Look-ups in named tables: a row name and a column name give one cell, copied from the table.

Table rirez
cols = dif, bikabe, pive
tuliv: [93, 110, 138]
zusid: [130, 129, 131]
rufe: [121, 117, 140]
tav: [93, 105, 141]
pelumoz: [117, 119, 138]
tukupu: [143, 138, 129]
mib: [163, 158, 120]
zek: [150, 115, 90]
bokiki: [206, 162, 104]
mep: [120, 122, 131]
depuved: [50, 78, 151]
guval: [129, 133, 132]
von: [108, 111, 138]
luv: [154, 144, 126]

zusid, bikabe: 129
zusid, pive: 131
tukupu, dif: 143
rufe, pive: 140
mep, pive: 131
zek, bikabe: 115
bokiki, bikabe: 162
Row with the largest pive: depuved

zalimid:
	keteri	tiz	nikagir	fol
peduvu	16.02	-9.39	5.41	60.75
sim	-73.73	-72.39	36.27	-16.37
paruzi	25.45	61.42	-94.41	15.07
ros	32.01	27.36	-1.25	30.16
kepuf	-24.75	-92.56	46.81	59.90

What is the fol of ros in zalimid?
30.16
What is the nikagir of ros in zalimid?
-1.25
What is the tiz of sim in zalimid?
-72.39
What is the keteri of paruzi in zalimid?
25.45
What is the keteri of sim in zalimid?
-73.73
What is the nikagir of paruzi in zalimid?
-94.41
What is the nikagir of sim in zalimid?
36.27
What is the tiz of ros in zalimid?
27.36
What is the fol of paruzi in zalimid?
15.07
What is the tiz of kepuf in zalimid?
-92.56
What is the fol of sim in zalimid?
-16.37
What is the tiz of peduvu in zalimid?
-9.39
What is the keteri of ros in zalimid?
32.01
What is the nikagir of kepuf in zalimid?
46.81
What is the tiz of paruzi in zalimid?
61.42
Which row has the largest tiz? paruzi

tokofun =
,fanadin,seg
vipez,67,135
nurit,197,140
gufudov,146,129
kofo,125,124
nizele,52,99
pev,200,140
tori,114,123
mut,146,146
fet,93,99

What is the seg of fet in tokofun?
99
What is the fanadin of tori in tokofun?
114
What is the fanadin of fet in tokofun?
93
What is the fanadin of vipez in tokofun?
67
What is the seg of pev in tokofun?
140
What is the fanadin of gufudov in tokofun?
146
What is the seg of nizele in tokofun?
99
What is the fanadin of pev in tokofun?
200
What is the seg of mut in tokofun?
146
What is the fanadin of nurit in tokofun?
197
What is the fanadin of mut in tokofun?
146
What is the seg of kofo in tokofun?
124
Which row has the largest fanadin? pev

gub.csv
,niv,neb,kepog,tuvomi,zok,ditev,lop,teza
gagoror,-2.0,2.7,-1.9,-0.6,-5.2,1.4,-2.0,-1.1
divi,-2.6,-1.7,-2.0,-0.4,-2.1,-2.0,0.0,-1.6
feb,-2.4,-1.2,-2.0,-1.1,-2.6,-0.4,-1.9,-2.1
rifiz,-1.1,-5.2,-5.5,-4.9,-2.9,1.1,-3.3,6.4
mabupet,-1.3,-2.4,-2.6,-1.7,-2.6,-0.1,-3.0,1.7
mef,-2.1,-0.8,-1.3,-0.9,-2.0,-2.1,-1.0,-0.6
fafe,-2.5,-3.4,-5.6,-3.2,-2.2,0.7,-2.4,4.2
dos,-1.7,-2.7,5.8,-2.7,2.4,-4.9,-1.6,-6.1
fov,-2.5,0.6,-2.0,-1.1,-4.3,-0.1,-0.5,-1.7
ranel,-1.9,-3.3,1.2,-1.6,-1.3,-3.5,-1.3,-2.1
sab,0.0,-3.0,1.9,-1.3,-0.8,-3.4,-2.7,-3.8
kevepi,-1.2,-2.5,0.1,-2.0,0.4,-3.5,0.5,-3.9

What is the tuvomi of ranel in gub?
-1.6
What is the ditev of rifiz in gub?
1.1
What is the tuvomi of sab in gub?
-1.3
What is the teza of divi in gub?
-1.6
What is the kepog of fafe in gub?
-5.6
What is the neb of mabupet in gub?
-2.4
What is the tuvomi of mabupet in gub?
-1.7
What is the niv of fov in gub?
-2.5
What is the niv of ranel in gub?
-1.9
What is the lop of mef in gub?
-1.0
What is the teza of kevepi in gub?
-3.9

mizi =
         mot  zogivo  nek  pemu  vovis  kekozig  funozab  vovi  safuz
siluga    73      90  130   117     77       43      119    86     72
fiv      182     157   20    49     86      230       33   142    170
boti      43      63  140   135     92       10      146    80     34
numasiv  181     149   33    56     92      216       24   116    148
pidosul  102     114   93   101     64       88       93   115     88
begadak   50      73  138   112     69       25      124    96     48

What is the funozab of siluga in mizi? 119
What is the safuz of begadak in mizi? 48
What is the safuz of numasiv in mizi? 148
What is the kekozig of numasiv in mizi? 216
What is the vovi of fiv in mizi? 142
What is the kekozig of fiv in mizi? 230
What is the vovi of pidosul in mizi? 115
What is the mot of pidosul in mizi? 102

Table vad
	donugo	fazugud	fen	rebeto	tife	bukin	zug	duvisu	votutip	luzuv
vapun	70489	72335	54605	62058	46281	47350	38993	66937	46243	43203
pom	86830	78716	54002	98122	46281	47350	38993	9178	46193	59769
novus	13196	78716	47069	62058	47358	47350	41185	66937	30210	59769
lenogim	70489	78716	54605	61444	46281	47350	38993	66937	46193	59769
lek	70489	56041	52015	62058	36264	47350	38993	28195	57151	59769
nunapat	70489	78716	80819	59299	84335	47350	38993	66937	46193	59769
nopet	34891	78716	54605	16080	46281	47350	23924	90396	46193	34534

donugo of nopet: 34891
duvisu of novus: 66937
votutip of nopet: 46193
fazugud of nunapat: 78716
zug of pom: 38993
duvisu of vapun: 66937
fen of vapun: 54605
fazugud of lek: 56041
bukin of lenogim: 47350
luzuv of novus: 59769
fen of nopet: 54605
bukin of lek: 47350
luzuv of lenogim: 59769
fazugud of nopet: 78716
rebeto of lek: 62058
fazugud of vapun: 72335
luzuv of nunapat: 59769

Table felopi
	nor	sof	sed	siripo	bil	zanirar	nesu
kag	-530	-64	-676	180	-731	34	239
numeli	-584	115	-715	502	-798	-64	303
bev	-436	148	-666	125	-595	-168	268
voboti	-67	-28	-217	-274	-118	-111	-348
tigiza	-220	-154	-99	-130	-167	-219	3
mok	-63	-164	-65	-135	-301	-199	-205
degagun	-420	144	169	35	-195	340	17
girero	-33	-397	-91	-174	-253	-306	-339
lumebe	-153	-190	-105	-220	-289	-140	-174

degagun, siripo: 35
mok, sed: -65
degagun, sed: 169
girero, bil: -253
kag, siripo: 180
numeli, bil: -798
mok, bil: -301
tigiza, sed: -99
tigiza, sof: -154
kag, bil: -731
numeli, nesu: 303

defa:
,susep,mek,rireg,zonuza,sigune,tem,fosus
kuzibi,39.610,69.385,42.605,12.502,69.421,53.654,29.964
fad,22.239,29.346,69.330,71.350,57.740,75.242,75.026
lovo,58.028,69.476,28.928,79.345,33.671,42.950,31.025
kenap,81.395,40.989,73.290,37.017,35.378,24.429,72.076

What is the zonuza of kuzibi in defa? 12.502
What is the zonuza of fad in defa? 71.350
What is the rireg of lovo in defa? 28.928
What is the rireg of kenap in defa? 73.290
What is the fosus of fad in defa? 75.026
What is the zonuza of kenap in defa? 37.017
What is the susep of kenap in defa? 81.395
What is the sigune of kenap in defa? 35.378
What is the fosus of kuzibi in defa? 29.964
What is the tem of fad in defa? 75.242
Row with the largest zonuza: lovo

zedomu =
	dufupat	beni	pes	luz	vadi	bag	furiz	momomid	pob	sisu
mol	-45	86	-96	-33	-134	78	-161	-124	-20	-32
pubipuv	456	-195	356	425	-199	-159	-207	108	411	559
talure	-513	-200	-464	-412	-386	-171	-419	-273	-435	-611

mol, momomid -> -124
pubipuv, pob -> 411
pubipuv, momomid -> 108
pubipuv, luz -> 425
mol, furiz -> -161
pubipuv, bag -> -159
pubipuv, sisu -> 559

zivusiz =
	dunotu	zele	sogu	nula	suf	zapot	tid	tol
zad	-34.759	-59.218	-36.906	-14.502	-40.268	25.092	-8.315	-89.391
zapu	-34.759	-66.976	-36.906	-10.397	-40.268	25.092	-8.315	-89.391
lev	-14.655	-12.672	-52.443	-2.188	-40.268	39.043	-1.449	-18.260
sar	75.812	-82.491	-36.906	38.857	34.900	-44.662	-25.478	-28.421
gilar	-4.604	2.843	-47.264	-6.293	-40.268	25.092	-4.882	2.063
bis	35.604	-74.733	-0.654	10.125	44.296	-58.613	-28.911	-38.583
potok	-4.604	-59.218	-62.800	10.125	-40.268	94.846	8.848	-69.067

tid of lev is -1.449
zele of zapu is -66.976
dunotu of gilar is -4.604
sogu of bis is -0.654
zapot of potok is 94.846
zele of zad is -59.218
zele of lev is -12.672
zapot of bis is -58.613
tol of bis is -38.583
nula of lev is -2.188
sogu of zad is -36.906
zapot of zapu is 25.092
tid of sar is -25.478
zele of sar is -82.491
suf of zad is -40.268
tol of potok is -69.067

nam =
         ripil  ruvese  ber  pega  guro  lefi
fal        624     510  638   683   583   529
sapunob    472     347  453   882   507   341
pemip      241     718  847   709   422   614
ripopi     376     720  403   770   666   374

ripil of fal is 624
pega of fal is 683
lefi of ripopi is 374
ber of pemip is 847
lefi of fal is 529
ber of fal is 638
lefi of pemip is 614
guro of sapunob is 507
ruvese of ripopi is 720
ripil of pemip is 241
ruvese of fal is 510
guro of ripopi is 666
ruvese of pemip is 718
pega of sapunob is 882
ber of ripopi is 403
pega of ripopi is 770
Which row has the largest ruvese? ripopi

kif:
         rarenon  rifivuf  tediga     ret   fote
nelati     12093   -29016  -37674   46780  36540
muz       -27253     7814   39197   -7912  74236
zusuti    -39623    25157   10934  -47440  50699
vor        23342   -49358  -15447   43381  44100
baralem   -22511    40211   -5201  -53624  51599
bim        16377    39793  -44043   27580  58224
tupuz      24323   -53946   11049   47773  61496
ked        13835   -33579   35797   31663  80634
das         3166    -2404  -44296   53070  40189
mak        -2658   -14974   45164   12448  86383
melife      1481    17452  -47384   62459  45573

What is the fote of mak in kif?
86383
What is the tediga of ked in kif?
35797
What is the fote of muz in kif?
74236
What is the rifivuf of nelati in kif?
-29016
What is the rarenon of zusuti in kif?
-39623
What is the fote of vor in kif?
44100
What is the fote of zusuti in kif?
50699
What is the fote of melife in kif?
45573
What is the ret of nelati in kif?
46780
What is the ret of muz in kif?
-7912
What is the ret of zusuti in kif?
-47440
What is the ret of ked in kif?
31663
What is the tediga of mak in kif?
45164
What is the rarenon of mak in kif?
-2658
What is the fote of tupuz in kif?
61496
What is the ret of melife in kif?
62459
What is the fote of nelati in kif?
36540
Which row has the largest ret? melife

